0: [144  75 131 101  64 127  95 149  89 107 133  86]
1: [154 105 139 144 101 125 137 139  84 159 120  78]
2: [118 160 127 132 120 145 202 124 179 202 180 162]
3: [125 120 144 146 111 138 142 147 122 184 148 137]
4: [114 162 142  91 147  68 118 129  46  97 152 114]
5: [ 99 168 142 141 167 151 114 136 115 117 106 150]
6: [150 122 152 144 133 121 100 117 153  86 130 129]
7: [139 148  99  99 200 124 107 101 129  23  40 176]
8: [129  86 126 112  89 137 130 137  98 111 123  70]
9: [147 107 147 131 125 161  92 109 157  65 102  67]
10: [103  96 164 113 126 119  87 149 110 117 145 158]
11: [138 161  61 128 162  99 152 115 153 186 193 120]
12: [129 147 122  86  99 135 141 128  64 146 135 179]
13: [ 97 232 128 113 213 107 104 114 116 163 194 167]
14: [112 146 104 122 140 131 154 125 151 144 159 102]
15: [145 107 131 129 124  73  90 125  70  97 141  75]
16: [103 110 112 136  78 160 120 142 129 150 139 147]
17: [114 148 153 161  56 170 172 168 109 232 146 171]
18: [121 115 141 136 109 130 147 145 132 166 149 126]
19: [142 156 186 129 120 142 111 114 108 118 120 168]
20: [ 91 148 145 189  41 171 181 170 112 255 180 155]
21: [166  85 127 140 117  71 192 143 120 185 143  99]
22: [119 170 141 140 188  91 158 111 134 138 154 123]
23: [148  91 114 140 161  79  89 131 107 100 130  67]

[114 164 146 145 177 120 114 132 102 102  77 129] -> 5
[159 112 139 140 136 111 105 121 140  83 109 137] -> 6
[146 134  94 114 203 100 109  95 137  25  39 171] -> 7
[130 156 102  83 217  98  99 101 122   0  30 169] -> 7
[138 131  82 107 197 101 111 107 166  23  41 158] -> 7
[187  91 124 132 118  64 225 131 107 172 131  93] -> 21
[160  98 128 156  87 130 144 144 111 161 122  61] -> 1
[156  97 130 140 161  94  94 118 128 103 127  78] -> 23
[135 152  86 122 215 116 122 100 168  15  26 153] -> 7
[ 91 167 104  92 205  80 142 115 136 112 137 151] -> 22
[145  99 119 175  46 204 137 145 167 175  95 130] -> 16
[118 132 132 138 103 181 109 116 146 146 124 137] -> 16
[183  81 118 120  94  96 206 143 120 175 155  93] -> 21
[139 160  93 103 198 105 106  92 130  23  35 179] -> 7
[155 120 139 113 118  73 192 128 101 165 155 134] -> 21
[103 182 151 130 184 136 125 123 117  76  86 134] -> 5
[143 137  83 108 217 101 119  91 149  13  26 155] -> 7
[172 107 123 139 121  77 194 129 106 165 143 102] -> 21
